Here are some points, one per row:
[-0.7 -1.6  0.2 -0.6 -0.7  0.7  1.1 -1.2  0.3  1.4 -0.5  1.8 -0.2  1.1
 -1.1 -0.7  0.2 -1.4  0.5 -0.6  0.8  1.3  0.1  0.8]
[ 0.5  0.6 -0.5 -1.5  1.6 -0.7  1.4  1.4  1.2 -1.3 -0.6 -1.1 -1.3 -1.1
  1.2 -1.5 -1.2 -0.9  0.5 -1.3 -0.4 -0.2  0.7 -1.8]
[-0.2 -1.4  0.6  0.  -0.5  0.5  0.6 -1.4  1.3  1.   0.2  1.7 -0.2  1.3
  0.1 -1.2  1.3 -0.7 -0.6 -0.6  1.4 -0.8  0.4  0.8]
[ 0.5  1.3  1.4 -1.   1.3  0.6 -1.8  2.1 -1.5 -1.1 -0.6 -0.2 -0.8 -0.6
  0.1 -1.7  0.4 -1.2 -1.  -1.7 -0.2 -0.8  0.2  0.3]
[ 0.7  1.1  0.2  0.6 -1.8  0.7 -1.8  1.   0.  -1.3 -0.8 -0.9 -1.1 -1.6
  1.1 -1.1 -1.3 -1.2  0.1 -1.5 -0.4 -1.  -0.9  0.9]
[ 0.6  0.7 -0.3  1.2  0.5 -1.9 -1.3 -1.3 -1.3 -0.6  1.3  0.4  1.2  0.9
  1.5  0.5 -1.1  0.6  1.6  1.6 -0.5  0.9 -0.3 -0.8]
[-1.3 -1.4 -0.1  0.  -1.2  1.   0.8 -0.7  0.7  1.6 -1.   0.9  0.3  1.2
  0.  -0.9  0.7 -1.5  0.4  1.1  0.2 -0.6  0.8  0.4]
[-0.3  0.6  2.  -1.2  1.2 -1.4 -0.1  1.5  0.2 -1.  -0.1 -1.2 -1.7 -0.7
  0.8  1.4  0.  -0.9  0.  -1.7 -1.2  0.4  0.8  1.3]
[-1.8  0.5  0.1 -0.6  0.9 -1.   0.3  1.5  0.8 -1.3 -1.2 -0.8 -1.1 -0.6
  0.6  1.2 -0.9 -0.8 -1.2 -1.  -1.2 -1.2 -1.5 -0.4]
[ 1.2  0.  -0.6  1.4  1.2 -0.2 -1.2  0.5 -0.1  1.9  1.3 -1.6  1.1  1.1
  1.4  0.7 -0.1  1.1 -1.3  1.1 -0.3  0.5 -0.7 -0.9]
[-0.8 -1.3  1.1 -0.4 -0.4  1.5  0.8 -1.5  0.5  1.2 -0.8  0.9 -0.8  0.6
 -1.2 -0.4  1.   0.3  0.   0.2  1.1 -1.2 -1.   1. ]
[ 1.2  0.6 -1.1  0.8  0.6 -1.8 -0.7 -0.1 -0.3  0.8  1.3 -0.6  1.3 -0.9
  0.   1.3  0.9  1.   0.1  1.   1.7  0.  -0.6 -0.9]
[ 1.4 -0.9 -0.8  0.8  1.4  0.6 -1.1 -0.7 -1.4  1.   1.3  0.5  1.1 -1.5
  0.1  1.3 -0.6  0.9  0.1  1.  -1.5  1.  -1.2 -0.9]
[-0.6 -1.4  0.1 -0.7 -0.7  0.5  1.1 -1.1  0.8  0.7 -1.5  1.1  1.6  0.6
 -0.9 -1.   0.9 -0.6  1.   0.9 -0.2 -1.9  1.1  0.8]
[-1.1  0.3 -0.4  0.2  0.8 -1.2 -1.7  1.1  0.1 -0.9 -1.6 -0.8 -1.2 -0.6
  1.   0.6 -1.1 -1.1 -0.5 -1.8 -0.6 -1.3  1.2  0.4]
[ 1.5  1.6 -1.1  0.7  0.5 -0.4 -0.6 -0.4 -0.8  0.8  0.7 -0.9  0.7  0.9
 -1.5  0.9  0.5  1.5  0.6  0.8 -1.4  0.5 -0.3 -1.6]
[ 0.4  0.2  0.2 -0.6 -0.1 -0.6  1.6  1.2 -1.3 -1.4 -1.7 -1.1 -0.7 -1.
  0.8 -1.2 -1.4 -0.5 -1.3 -1.  -0.6  0.1 -1.3 -0.8]
[ 0.5  1.4 -0.1  0.5  0.7 -1.1 -0.9 -0.6 -0.3  1.2  2.1 -1.2  1.3 -1.1
 -1.7  0.6 -1.4  0.8 -0.9  1.3  0.5 -0.2  0.1  0.1]
[-0.8 -0.7  1.3 -0.3 -1.3  0.4  1.3 -0.6  1.1  1.  -1.8  1.1  1.3  0.4
 -0.9 -0.5  1.4  0.1 -0.2  0.4  0.3  1.1  0.4  1.1]
[ 0.7  0.6 -0.8  0.7  1.2 -0.3 -0.3 -1.3 -0.9  0.9  1.9 -1.2  1.5 -0.4
  0.8  1.1 -0.7  0.8 -1.4  1.3 -0.9  0.5  1.4  0.6]
[ 1.6 -0.7 -1.1  1.3  1.4 -0.3 -0.9 -0.6 -0.8 -1.9  1.2 -1.7  0.9  1.6
 -0.9  1.1  1.2  0.6 -0.2  1.   0.9  0.3 -0.1 -0.7]
[ 1.2  0.9 -1.1  0.9  0.6  0.8 -0.7  1.5  0.3  0.   1.2  0.5  1.2  0.7
 -0.8  1.6 -1.1  0.6  0.1  1.5 -0.7  1.2  0.9 -1.2]
[ 0.7  0.   1.5  0.9 -1.  -1.1  0.4  1.3 -0.8 -1.2 -0.3  0.4 -1.5 -0.7
  1.1  0.9 -0.9 -0.8 -1.3 -2.4 -1.  -1.4  1.  -1.2]
[-1.5 -1.7  1.2 -1.8 -1.4  0.7  0.7 -0.4  0.6  1.1  0.1  1.   1.3  1.3
  0.4 -0.8  0.8  1.1  0.8 -0.5  0.7  0.4 -0.9  1.1]
[ 1.1  0.1 -0.3  1.1  0.6  0.4 -1.2 -0.8  0.3  1.1  1.7 -1.2  1.  -1.4
 -1.5  1.  -0.7  0.9 -0.6  0.5 -0.3  0.9 -1.4 -1.3]
[-2.1  1.4 -0.1 -1.  -0.2  0.  -0.9  1.1 -1.1 -1.1 -1.4 -0.7 -1.  -0.6
  0.7  0.3 -0.2 -0.9  0.  -1.7 -0.1 -0.3 -0.9 -1.9]
[ 1.3  1.3 -1.2  0.8  0.6  0.2 -1.4 -1.  -0.6  0.5  1.2 -0.8  0.6  1.3
 -0.3  1.4 -0.8  1.1  1.5  0.3 -0.5  0.4  0.  -0.7]
[-0.5 -1.5 -0.2 -1.3 -0.9  0.7  1.  -1.   0.9  1.2 -1.3  1.2  1.1  1.1
 -0.9 -1.1 -0.2  1.7 -0.2 -0.9  0.5 -1.3  0.3  1.2]
[-0.1  1.1  0.8 -0.2  0.5  0.9  1.1  1.  -1.1 -1.3 -1.2 -1.3 -0.8 -1.4
  1.4 -0.7 -0.8 -1.3  0.3 -1.6 -0.4  1.   1.  -1. ]
[-1.  -1.3  0.7  0.  -1.   0.5  1.5 -0.9  0.4  1.2 -0.2  1.1 -1.3  0.5
 -0.5 -0.6  1.3  0.  -0.2  1.7  0.4 -1.7  1.5 -0.2]
[ 1.4  0.6 -0.9  1.1  1.4 -0.1 -0.2  1.1 -0.9  0.3  1.4 -0.6  1.1  0.2
 -0.5  1.4 -0.7  0.5  1.7  1.4  0.7 -0.3 -0.2  0.7]
[ 1.4  1.  -1.   0.9  0.5  0.5 -0.6 -0.9 -0.2 -0.9  0.9 -1.1  1.   1.7
 -0.6  1.4 -1.4  0.8 -1.6  0.6  1.8  1.3 -0.1 -0.6]
[ 1.2  1.1 -1.   1.2  1.1 -1.8 -0.4 -0.3  0.  -0.6  1.6  0.7  1.5  0.9
 -1.4  0.6 -1.3  0.5  1.1  0.8 -1.2  0.6  0.2 -0.2]
[-0.9 -1.6  0.3  0.1 -0.4  0.1  0.6 -1.2  0.7  1.3 -1.3  1.1 -0.6  0.4
 -1.4 -0.9  1.2 -0.7 -0.1  0.4  0.4  1.3  1.2  1.1]
[-1.7 -0.8  1.2  0.  -0.8  0.6  1.2 -1.   1.3  0.4 -0.8  1.  -0.4  0.7
 -0.1 -1.2 -0.2  0.7  0.6  1.4  1.2  0.9  0.4  1. ]
[-0.5 -2.  -0.2 -1.3 -1.4  0.4  0.5 -0.8  1.   1.3 -0.4  1.5 -1.5  1.3
 -0.5 -0.8 -0.1 -0.2  0.2  0.7  0.6  0.9  0.2  0.4]
[-0.8 -1.2  1.  -1.4 -0.7  1.4  0.6 -1.1  0.5  1.4  0.2  0.9 -0.5  1.3
 -0.7 -0.9  0.3 -1.5  1.   0.8  0.8 -0.8  1.2 -0.2]
[-0.8 -0.8  1.1  0.6 -0.2  0.4  0.9 -0.8  0.9  1.1 -0.7  1.7 -1.7  0.7
 -0.9 -1.7  0.7  1.1  0.5  1.3  0.7 -1.4 -0.6  0.7]
[ 0.8  0.7 -1.   1.   1.1  0.5 -1.  -1.5 -1.  -2.1  1.6  0.4  1.5  0.7
  0.2  1.1  0.5  0.8 -1.1  1.4 -0.8  0.4 -0.5 -0.5]
[-0.3  0.1  1.8 -0.5 -0.6 -0.4 -0.8  1.  -0.9 -1.4 -0.7 -1.4 -1.1 -0.7
  1.3  0.1 -0.9 -1.3  0.  -1.1 -0.9 -0.7 -1.5  0.1]
[ 0.   1.  -0.3  0.5  0.4  0.6  1.9  1.   0.6 -1.5 -0.4 -0.7 -1.1 -1.7
  0.9  0.6 -0.6 -1.3  0.  -1.7 -0.8 -1.2 -1.4  0.4]
[-2.3  1.  -1.5  0.  -0.6 -0.2  0.9  1.5 -1.7 -1.5  0.6 -1.1 -1.  -1.2
  0.4 -1.1  0.4 -0.8 -0.2 -1.9 -0.4  0.3 -0.5  0.2]
[ 1.6  0.6 -1.2  0.1  0.6 -1.7 -0.9 -0.7 -0.5  0.6  1.   0.6  1.  -1.9
 -0.5  1.3  0.4  0.3 -0.5  1.2  1.8  1.3 -0.7 -1.4]
[ 1.4  1.1  0.  -0.9 -2.1 -0.9  0.2  1.5 -0.9 -1.2 -0.4 -1.4 -1.3 -1.
  0.6 -1.2  0.1 -1.  -1.  -1.1 -1.1  0.2  1.   0.4]
[-1.4  0.3 -1.5 -0.5  1.  -0.4 -0.9  1.7  0.3 -1.6 -0.5 -0.5 -1.4 -1.2
  0.6 -1.   0.3 -1.  -1.5 -1.4 -0.8  0.3 -0.2  0. ]
[-0.5 -1.4 -0.2  0.7 -0.7  0.6  1.  -1.2  1.4  1.1 -0.7  1.2 -0.8  0.8
  0.  -1.   1.1  1.3  1.8 -1.2  0.7  0.2  0.9  1.2]
[ 0.8 -0.7 -0.1  1.   0.4 -0.1 -1.2  1.3 -0.7 -1.3  1.5 -0.7  1.8 -1.4
 -1.   1.2 -0.6  1.7  1.7  1.2  1.5  0.   1.2 -1. ]
[-1.  -0.5  1.1 -1.1 -1.1  1.6  0.5 -1.   1.5  0.8 -0.6  0.8 -1.3  0.7
  0.1 -0.6  1.1  1.7  0.   1.4  0.3  0.4  0.9  1. ]
[-1.2 -1.2  1.3 -0.9 -0.7  0.4  0.4 -0.6  1.1  0.7 -1.2  1.4  0.4  0.6
 -1.1 -1.3  1.2  1.7  0.  -0.1  0.2  1.   0.3  0.5]
[ 1.2  1.  -1.2  1.3  1.   0.4 -0.7  1.2 -1.1  0.9  1.4  1.1  1.4 -0.4
  1.6  1.4  0.   0.7  0.3  1.2  1.4  0.6 -0.8  0.4]
[ 0.6  1.   0.4 -0.9 -1.7 -1.   1.1  1.8 -0.2 -1.6 -0.4 -1.1 -0.9 -0.5
  0.6  0.8  0.3 -0.9 -0.7 -1.1 -1.3 -0.6 -1.4  0.7]
[-0.7 -0.8  1.4 -0.3 -1.3  1.   0.6 -1.2  2.   1.1 -0.3  1.   1.7  1.
  0.6 -1.   1.3 -1.3  1.  -0.2  0.4 -0.2  0.   0. ]
[-0.1  1.2 -0.8 -1.7  0.2 -0.7 -1.   0.7 -0.2 -1.4 -0.5 -0.3 -1.5 -1.5
  0.8 -0.2  0.4 -1.2  0.1 -1.2 -1.2 -1.1 -0.3  0.7]
These points spread out most along one direction. Where along it does each point below lie, from 0 to 99? The average is 50, and the first point in the table lies past the average. One standard deviation of the points above along it is 16.
[ 0.7  0.6 -0.8  0.7  1.2 -0.3 -0.3 -1.3 -0.9  0.9  1.9 -1.2  1.5 -0.4
  0.8  1.1 -0.7  0.8 -1.4  1.3 -0.9  0.5  1.4  0.6] 36
[ 0.8  0.7 -1.   1.   1.1  0.5 -1.  -1.5 -1.  -2.1  1.6  0.4  1.5  0.7
  0.2  1.1  0.5  0.8 -1.1  1.4 -0.8  0.4 -0.5 -0.5] 35
[ 1.3  1.3 -1.2  0.8  0.6  0.2 -1.4 -1.  -0.6  0.5  1.2 -0.8  0.6  1.3
 -0.3  1.4 -0.8  1.1  1.5  0.3 -0.5  0.4  0.  -0.7] 36
[-0.1  1.1  0.8 -0.2  0.5  0.9  1.1  1.  -1.1 -1.3 -1.2 -1.3 -0.8 -1.4
  1.4 -0.7 -0.8 -1.3  0.3 -1.6 -0.4  1.   1.  -1. ] 42
[-1.5 -1.7  1.2 -1.8 -1.4  0.7  0.7 -0.4  0.6  1.1  0.1  1.   1.3  1.3
  0.4 -0.8  0.8  1.1  0.8 -0.5  0.7  0.4 -0.9  1.1] 72
[-0.7 -1.6  0.2 -0.6 -0.7  0.7  1.1 -1.2  0.3  1.4 -0.5  1.8 -0.2  1.1
 -1.1 -0.7  0.2 -1.4  0.5 -0.6  0.8  1.3  0.1  0.8] 72
[ 1.4  0.6 -0.9  1.1  1.4 -0.1 -0.2  1.1 -0.9  0.3  1.4 -0.6  1.1  0.2
 -0.5  1.4 -0.7  0.5  1.7  1.4  0.7 -0.3 -0.2  0.7] 36
[-1.  -0.5  1.1 -1.1 -1.1  1.6  0.5 -1.   1.5  0.8 -0.6  0.8 -1.3  0.7
  0.1 -0.6  1.1  1.7  0.   1.4  0.3  0.4  0.9  1. ] 72
[-1.2 -1.2  1.3 -0.9 -0.7  0.4  0.4 -0.6  1.1  0.7 -1.2  1.4  0.4  0.6
 -1.1 -1.3  1.2  1.7  0.  -0.1  0.2  1.   0.3  0.5] 72
[ 0.   1.  -0.3  0.5  0.4  0.6  1.9  1.   0.6 -1.5 -0.4 -0.7 -1.1 -1.7
  0.9  0.6 -0.6 -1.3  0.  -1.7 -0.8 -1.2 -1.4  0.4] 41
[-0.6 -1.4  0.1 -0.7 -0.7  0.5  1.1 -1.1  0.8  0.7 -1.5  1.1  1.6  0.6
 -0.9 -1.   0.9 -0.6  1.   0.9 -0.2 -1.9  1.1  0.8] 72
[-0.8 -1.2  1.  -1.4 -0.7  1.4  0.6 -1.1  0.5  1.4  0.2  0.9 -0.5  1.3
 -0.7 -0.9  0.3 -1.5  1.   0.8  0.8 -0.8  1.2 -0.2] 72
[ 0.6  1.   0.4 -0.9 -1.7 -1.   1.1  1.8 -0.2 -1.6 -0.4 -1.1 -0.9 -0.5
  0.6  0.8  0.3 -0.9 -0.7 -1.1 -1.3 -0.6 -1.4  0.7] 41
[ 1.6 -0.7 -1.1  1.3  1.4 -0.3 -0.9 -0.6 -0.8 -1.9  1.2 -1.7  0.9  1.6
 -0.9  1.1  1.2  0.6 -0.2  1.   0.9  0.3 -0.1 -0.7] 36
[ 0.5  1.4 -0.1  0.5  0.7 -1.1 -0.9 -0.6 -0.3  1.2  2.1 -1.2  1.3 -1.1
 -1.7  0.6 -1.4  0.8 -0.9  1.3  0.5 -0.2  0.1  0.1] 36
